Each row has a hidden score. How much does it go up from the first row of each pair to the second? 10 means little or no change, 20 a big rise and 0 a big fall.
[-1.1  0.3  0.3  0.   1.1  1.1 -0.2 -1.1]
[-1.1 -0.2  1.5 -0.2  0.7  1.1 -0.5 -0.4] ~ 11
[-0.5 -0.1  1.2 -0.2  0.4  0.   0.6 -0.7]
[ 0.   0.1  0.2  1.3  0.4  1.   1.5 -1. ] ~ 6
[ 0.9 -1.8  0.8  1.3  0.   0.4  1.1  0.4]
[-1.3  0.   1.4 -0.4  0.  -0.6  0.9 -0.7] ~ 10
[-0.7  0.   0.1  0.4  0.7  0.1  0.5 -1.1]
[ 1.8 -1.8 -0.6  1.9 -1.   0.7  0.   0.4] ~ 8
[ 1.3 -3.5  0.1  1.1 -1.1  0.6  0.2 -0.2]
[-1.5 -0.7  1.3  1.2  1.7  0.9  0.8 -0.8] ~ 10
[ 0.2  0.7 -2.1  0.6  1.   1.9 -1.4  0.7]
[-0.2 -0.4  1.1  1.   0.6  0.7  1.3 -1.5] ~ 0
[-0.9  0.2  0.1  1.1  1.4  0.6  1.3 -0.1]
[-0.4  0.6  0.4 -1.9  0.1 -1.5  0.3  0.6] ~ 13
[ 0.9  0.1 -1.   0.8 -1.6  1.8 -1.2  1.6]
[-0.7  0.   1.2 -0.4  0.8  0.3 -0.9  0.4] ~ 11
[-0.4  2.   0.8 -1.5  0.1 -1.   0.2  1.6]
[ 0.7  0.7 -0.4 -2.  -0.3 -1.9  0.8  1. ] ~ 8
[-0.3  0.8 -0.1 -0.8  0.1 -1.4  1.3 -0.3]
[-0.8  0.2 -0.6  1.1  0.5 -0.5 -0.2 -1.1] ~ 14
[-0.9  0.5  1.  -1.5  0.  -0.3  0.   0.6]
[ 0.1  0.7 -1.  -1.   0.9 -0.6  1.1  0.1] ~ 6
[ 2.5 -0.5 -1.4 -0.3 -2.7 -0.8 -1.8  1. ]
[-0.3  0.3 -0.1  0.   0.4 -0.9  1.4 -1.8] ~ 2
[ 0.2  0.4  0.7 -1.7 -0.6 -1.7  0.   1.9]
[-0.3  0.   1.4 -0.5  0.6  0.9 -0.7  0.8] ~ 20
[ 0.9 -3.2  1.   1.3 -0.7  0.7  0.5 -0.3]
[-0.2 -0.2 -0.4  0.   0.3 -0.7  1.6 -1.3] ~ 4
[-0.9  0.3 -1.3  1.4  0.7  1.1 -0.6 -1.7]
[ 0.4  0.7 -1.2  0.6 -0.9 -0.5 -0.8  0.5] ~ 3
[-0.5  1.2 -0.6 -1.3  1.  -1.1  0.4  0.3]
[ 0.5  0.1 -1.3  0.9 -0.8  1.1 -0.1  0.6] ~ 11
[-1.1  1.   0.6 -2.1  0.1 -1.  -0.3  1. ]
[-0.3  0.3  0.8 -0.1  0.9  0.7  0.2 -1.4] ~ 10
[-0.7 -0.1  1.2 -0.1  0.3  0.  -0.3 -0.1]
[-0.6 -0.6  1.1  0.9  0.3  0.5  0.6 -1.1] ~ 6
[-0.5  0.7 -2.5  0.2  1.7 -0.3 -2.  -1.2]
[-1.6  0.2  0.8  0.2  1.6  0.5 -0.6 -0.2] ~ 7
[-0.6  0.9  0.4  0.1  1.3  0.6 -1.8  0.9]
[-0.7  1.1  0.1 -1.6 -0.8 -1.1  1.4  0. ] ~ 0
[-0.1  0.2  0.1 -0.4 -0.9 -0.5  0.9 -1.1]
[-0.5 -0.8 -1.4  0.3  1.   0.   0.2 -2.4] ~ 18
[-0.5  0.7 -1.  -0.3  0.3 -0.7 -0.1 -1.4]
[-0.3  0.3  0.   0.8  0.7  0.5  0.6 -1. ] ~ 9
[ 1.9 -0.8 -1.3  0.9 -1.4  0.9  0.4  0.4]
[-0.3  0.9 -0.3 -1.2 -0.6 -1.2  1.3 -0.2] ~ 5
[ 1.  -3.8  0.5  1.7 -1.5  1.2 -0.2 -0.7]
[ 0.6  0.1 -1.6  0.7  0.1 -0.6 -1.6 -0.1] ~ 10
[-0.8 -0.7  1.1  0.8  1.3 -0.1  0.1 -0.3]
[ 0.1  0.5 -0.4 -0.4  0.5 -0.5  1.1  0.3] ~ 7
[ 0.1  0.9 -0.1 -0.4  0.4 -0.8  1.4  1. ]
[-0.8  0.5  0.8 -0.9  0.5 -1.  -0.4 -0.2] ~ 18
[-0.8 -0.1  0.8 -0.5 -0.5 -1.   1.1 -0.3]
[-1.1  0.9  1.  -1.9  0.  -1.2  0.1  0.9] ~ 17
[ 2.8  0.8 -1.4  0.7 -1.   0.9 -1.4  2.8]
[ 2.1 -1.7 -1.1  1.9 -2.6  0.9  0.4  0.8] ~ 0
[-0.6 -0.7 -0.9  1.9 -0.3  1.8  1.  -0.4]
[ 1.9 -3.4 -0.3  2.1 -1.8  1.1  0.  -0.1] ~ 10
[ 0.7 -0.6  0.   0.2  0.4  0.3  0.4 -0.7]
[-0.4 -0.4  0.7  0.8  0.9  0.7  0.2 -0.7] ~ 10
[-1.   0.7  0.9 -0.4  0.1 -0.2  0.6 -0.5]
[-0.9  0.1  1.7 -0.6  0.4 -0.2 -0.5  0.3] ~ 15
[-1.2  0.2  2.3  0.   0.3  1.  -0.5  0.2]
[ 2.3 -1.8 -1.3  1.7 -2.5  1.4  0.3  0.8] ~ 2
[-0.6  1.3  0.7 -1.6  0.1 -1.6  0.1  0.7]
[ 0.6  0.2 -0.8  0.6 -0.8  0.1  0.   1.4] ~ 10
[-0.6  0.1  0.9 -0.8  0.  -0.4  1.  -0.5]
[-0.2  0.6  0.5 -1.8 -0.2 -1.5  0.2  0.6] ~ 11
[-0.4  0.4  0.4  1.   1.3  1.3 -0.3 -0.8]
[ 1.7 -1.5 -0.1  1.4 -1.7  1.1 -0.3  0.3] ~ 4
[-0.1  0.1  1.4 -0.4 -0.1  0.7 -0.3 -0.5]
[ 0.6  0.5 -0.3 -0.2 -0.8 -0.2  2.4 -0.3] ~ 0
[-0.8  1.5  1.   0.4  1.4  1.3  0.   1.1]
[-0.1  0.4  0.6 -1.1 -0.3 -1.   0.2  0.9] ~ 4
[ 0.   0.3 -0.8 -0.2  0.7  0.1  1.2 -0.6]
[-0.6  0.6  0.1 -0.9  0.2 -0.6  1.7 -0.6] ~ 6
[ 0.5  0.2 -0.5 -1.6 -0.5 -1.4  0.7  1.6]
[-0.3  0.  -0.3  0.2  0.8  0.   0.9 -0.9] ~ 11
[ 0.  -0.3 -0.3  0.5  0.5  0.   1.8 -1.3]
[-0.3  0.7 -0.2 -0.5  0.5 -0.5  1.7 -1.4] ~ 11
[-0.9  0.2  1.5 -0.6 -0.2  0.3 -0.6  1.1]
[-0.6  0.7 -0.7  1.1  0.5  0.  -0.4 -0.8] ~ 4
[ 1.  -0.6  0.   1.1  0.1 -0.9 -0.7  0.4]
[-0.7 -0.5  1.8  0.8  0.3  1.6 -0.2  0.3] ~ 19
[-0.7  0.   0.4  0.   0.6  0.7 -0.7  0.3]
[-1.1  0.5  1.  -0.2  0.5  0.   0.1 -0.4] ~ 4
[ 2.1 -1.5 -1.   1.6 -2.   1.8 -0.3  1. ]
[-0.2 -0.2  0.9  0.6  0.2  1.  -0.3  0.2] ~ 12
[ 0.   0.   1.1 -0.5  0.  -0.3  1.1  0. ]
[ 1.8 -1.6 -0.9  1.6 -1.7  0.3 -0.4  1.1] ~ 10
[ 1.  -1.6 -0.2  1.1  0.1 -0.3 -0.7  0. ]
[-0.3  1.3  1.  -1.1 -0.8 -1.4  0.8  0.7] ~ 2
[ 0.5 -3.5  0.1  2.6 -0.8  0.3  0.8 -1.5]
[-0.5  0.3  0.1  0.4  0.3  0.5  1.2 -0.8] ~ 15
[ 1.3 -0.3 -0.5  1.1 -1.   1.  -1.2  2.2]
[-0.7  0.8 -0.1 -1.8  0.4 -1.4  0.6  0.2] ~ 7
[ 3.  -0.4 -1.6  0.7 -3.   0.2 -2.   1.5]
[-0.5  1.1  0.1 -2.5 -0.4 -0.5 -0.4  1.2] ~ 17
[-0.1  0.9  0.8 -1.   0.1  0.2 -1.5  1.1]
[-0.6  0.1  1.   0.1  0.3 -0.3  0.5 -0.4] ~ 0
[ 0.  -1.3 -0.4 -0.1  1.  -0.9 -1.5 -2.5]
[-0.9  1.1  1.2 -1.3  0.2 -1.2  0.1  1. ] ~ 1
[-0.3 -0.6 -0.3  1.1  0.4  2.3  0.6  1.5]
[-0.9 -0.7  1.1 -0.2  0.   0.1  0.4 -1. ] ~ 5
[-1.1 -0.8 -0.2 -0.2  1.7 -0.8 -1.2 -2.1]
[ 0.9  0.6 -0.7 -1.4 -1.  -0.7  1.1  0.5] ~ 0
[ 0.9 -0.7 -0.9  0.3 -0.6 -0.9  0.4 -0.2]
[ 0.7  0.   0.1  0.3  0.4 -0.7  0.4 -0.1] ~ 11
[-1.4  0.2 -1.   0.2  1.5 -0.8  0.2 -1.4]
[-0.1 -0.2 -0.7  0.2  0.3  0.3  1.5 -1. ] ~ 8
[-1.5 -0.3  0.1  0.3  1.6 -0.8 -1.3 -1.7]
[ 0.2  0.4  1.6 -1.1 -0.4  0.9 -0.9  1.1] ~ 14
[ 0.2  1.4 -1.4 -1.6  0.  -1.1  0.4  0.8]
[ 0.1  1.1 -0.4 -1.4 -0.4 -1.4  1.6 -0.7] ~ 3
[ 0.8  0.4 -1.  -0.4 -0.3 -0.6  1.4 -0.2]
[-0.4  0.6  0.6 -0.6  0.4 -0.4  0.8 -0.2] ~ 14
[-0.1  0.1  0.2  0.2 -0.4 -0.5  1.5 -1. ]
[-1.   0.7  0.9  0.   1.7  0.2  0.3  1.4] ~ 20
[-0.8  0.1  1.3  0.1  0.4  1.1 -0.1 -0.4]
[-0.1  0.9  0.9 -1.7  0.1 -0.4 -0.4  1.7] ~ 10
[-0.3 -0.2  1.1 -0.6  0.7  0.1 -1.6  0.3]
[ 0.2  0.1 -1.2 -0.5 -0.4 -0.4  1.1 -0.5] ~ 0
[-0.1 -0.2  0.5  0.2  1.1 -0.8 -1.   0.4]
[-0.6  0.8 -2.5  0.4  1.   0.  -2.  -1.3] ~ 17
[-0.9  0.5 -1.8  1.8  1.6  1.4 -0.6 -0.8]
[ 0.   0.2  0.2 -0.1  0.1  0.4 -0.9  0. ] ~ 10
[ 0.1 -0.2  0.6  0.1  0.1 -0.2 -0.3  0.3]
[-0.6  0.9  0.6  0.4  1.4  0.8  0.9  0.6] ~ 10
[-0.7  0.1  1.2 -0.3 -0.9  0.   0.2 -0.2]
[-0.7  0.8  0.9 -1.3  0.9 -0.8 -0.5  0.6] ~ 16
[ 2.   0.6  0.6  0.7 -1.4  0.1 -0.5  2.4]
[ 0.5  0.5 -0.6  0.1  0.1 -0.4  2.1 -1.3] ~ 6
[-0.9  0.2  1.6 -1.3  0.7 -0.3 -0.8  0.7]
[ 0.1 -0.6  0.5  0.2  0.1  0.3  0.6 -1.1] ~ 3
[-0.2 -0.2  0.8 -0.8 -1.4 -0.6  0.6 -0.9]
[ 2.6 -0.1 -1.   0.4 -2.7  0.4 -1.5  1.8] ~ 14
[ 1.  -0.4  0.1  0.2 -0.2  0.1 -0.4 -0.1]
[ 0.1  0.4 -1.1 -0.6 -0.4 -0.8  1.6 -0.4] ~ 2
[-2.1 -0.9 -0.3  1.2  0.1  1.7  0.4 -1.5]
[ 0.3  0.4 -0.9 -0.7  0.2 -0.3  1.8 -0.8] ~ 2
[-1.   0.   1.3 -0.6  0.2  0.2 -1.1  0.6]
[-0.1  0.9 -0.4 -2.1  0.3 -1.1  0.6  0.8] ~ 5
[-0.5  0.3  0.7 -1.4  0.  -0.9  0.9  0.1]
[ 0.7 -0.4 -1.3  0.5 -1.9  0.9 -1.3  0.1] ~ 16
[-0.8  0.6  0.9 -0.3  0.  -0.1  0.8 -0.5]
[-0.9  0.2  0.9  0.   0.4  0.   0.9 -0.5] ~ 10
[ 0.2  1.1 -0.1 -1.4 -0.6 -1.7  1.7  0. ]
[-0.3  0.5  1.2 -1.7 -0.1 -1.1  0.7  0.1] ~ 18
[ 0.9 -0.6 -0.2  1.3  0.2  1.2  0.8  2.4]
[-0.2  0.4  0.2 -1.5  0.1 -1.4  0.2  0. ] ~ 11
[ 0.   1.3 -2.1 -0.6  2.   0.2 -2.8 -1. ]
[-2.1  0.4 -0.1  0.6  0.8  0.7 -0.4 -1.2] ~ 0
[ 0.6  1.2 -1.6  0.1 -0.5  0.8 -0.8  1.9]
[-0.7  0.2  1.4 -0.1  0.1 -0.2 -1.  -0.7] ~ 8
[-0.5  0.5  2.1 -0.5  0.5  0.2 -0.4  0.1]
[ 1.8  0.8 -0.6  0.9 -1.3 -0.2 -0.6  1.1] ~ 1
[ 1.1  1.1 -2.   0.7  1.1  1.7 -1.3  1.3]
[ 2.1 -3.4 -0.6  1.5 -2.1  1.  -0.5 -0.4] ~ 1
